[159 121 129  50 154  88 136  90  40 122 157 150 202]
What is the first entry? 159
The third largest entry -> 157
The entry just left of the largest entry is 150
The entry just right of 90: 40

Read these off the table that follows.
1) The 1st entry on the main diagonal?
2) The entry just left of 821?
3) The top entry of the column that holds the largest entry?
4) The entry just left of -377?
5) The entry directly below 543?
6) The first entry on the diagonal from the top-right corner?
7) The entry directly below 33?
8) The third largest entry?
array([[ 514,  688,   33, -168, -193,  543,  511],
       [-902, -377,  821,  462,  460, -309,  733]])
1) 514
2) -377
3) 33
4) -902
5) -309
6) 511
7) 821
8) 688

[[4 4 4 4 4 4]
 [4 3 3 2 2 3]
 [4 4 2 3 5 1]
 [3 2 4 5 2 4]
 [3 5 4 3 5 0]
 [5 2 4 2 4 7]
 [4 4 3 6 5 4]]
Rows and columns are numbered from 0.
The bottom-right entry?
Answer: 4
The entry at row 0, column 1: 4
The top entry of the column that holds the smallest entry is 4
The entry just left of 0?
Answer: 5
The entry at row 0, column 0?
Answer: 4
The entry in row 2 and column 0 is 4
The entry in row 0 and column 2 -> 4
The entry in row 2 and column 2 -> 2
The entry in row 1 and column 0 is 4
The entry directly above 0 -> 4
The entry directly below the smallest entry -> 7
The entry just left of 6?
Answer: 3
The entry in row 2 and column 1?
Answer: 4

Read these off the row that follows.
1) What is the entry just left of 3.56?
2) What is the entry just right of 0.16?
3) What is the entry just right of the smallest entry?
4) What is the maximum?
5) What is the entry just right of 5.26?
6) What is the minimum?
[ 2.05 -1.04  1.54  3.56 -2.03  5.26  3.97 -4.05  0.16 -2.64  3.96 -3.75
 -2.40]
1) 1.54
2) -2.64
3) 0.16
4) 5.26
5) 3.97
6) -4.05

Read these off the array that follows.
1) What is the entry in the top-left corner?
2) What is the entry directly below the largest entry?
3) What is the last entry, reading row by row?
4) What is the smallest entry in the first column?
5) What is the fifth entry in reading order?
6) What is the entry just left of the largest entry?
7) What is the entry in the bottom-left corner?
8) What is the largest entry in the first column?
69,69,37,7,20,56,66,35,9,20,55,75,66,43,29,43
8,22,57,75,66,41,27,45,72,69,35,7,23,58,64,32
73,48,12,12,47,66,44,12,13,45,72,73,50,30,37,64
11,15,48,74,71,48,30,38,65,75,44,9,14,50,66,43
33,57,74,55,17,9,39,66,52,18,10,38,69,75,55,32
46,72,68,33,7,24,59,64,31,9,24,58,76,66,40,30
41,70,74,52,31,33,59,75,53,15,8,41,67,50,16,11
59,75,53,16,8,41,67,51,17,10,38,68,74,53,32,34
21,9,32,66,76,59,35,31,54,74,59,22,7,34,64,55
28,7,26,61,61,28,8,26,61,77,62,38,29,48,72,65
71,38,7,17,56,67,36,9,18,51,76,69,44,29,41,69
68,44,29,43,70,70,38,7,18,55,65,35,8,20,53,74
1) 69
2) 51
3) 74
4) 8
5) 20
6) 61
7) 68
8) 73

-0.05,0.03,0.15,-0.17,-0.02
The largest entry: 0.15
Read off the entry just right of the largest entry.
Answer: -0.17

[[-2.12  2.40 -0.34  1.33]
 [ 0.33  0.40 -0.30 -2.83]
 [-0.83  1.28  0.25  0.79]
 [-0.81  0.13 -0.17 -1.20]
 [ 0.73  1.18  0.41  2.55]
 [-1.97  2.70 -0.32 -0.36]
 [ 1.48  1.07  0.00  2.56]
 [-0.28 -1.07 -0.15  5.55]]
Indices start at 0.
Which number is the entry directly below 2.70? 1.07
Which number is the entry directly above 5.55? 2.56
Which number is the entry just left of 0.40? 0.33
The entry in row 0 and column 0 -> -2.12
The smallest entry -> -2.83
Which number is the entry at row 0, column 1? 2.40
Which number is the entry at row 2, column 0? -0.83
Which number is the top entry of the column that holds the largest entry? 1.33
Which number is the entry in row 0 and column 2? -0.34
Which number is the entry just right of -0.15? 5.55
Which number is the entry in row 2 and column 2? 0.25
The entry directly above -1.20 is 0.79
The entry directly below -0.32: 0.00
Which number is the entry just right of 0.73? 1.18
Which number is the entry directly below -0.17? 0.41
The entry at row 2, column 1 is 1.28
Which number is the entry in row 1 and column 2? -0.30
The entry directly below -1.97 is 1.48
The entry in row 1 and column 1 -> 0.40
The entry in the bottom-left corner: -0.28

M =
array([ 0.98, -5.53, -1.03, -0.13,  0.46, -2.17,  0.20, -0.06,  4.98,
       -0.61,  0.51,  2.39, -3.71, -2.12,  2.75])
The third entry?
A: -1.03
The entry just right of 2.39?
A: -3.71
The 2nd entry?
A: -5.53
The entry just right of -0.61: 0.51
The 3rd largest entry: 2.39
The first entry from the right?
A: 2.75
The fifth entry -> 0.46
The entry just right of the centre entry: 4.98
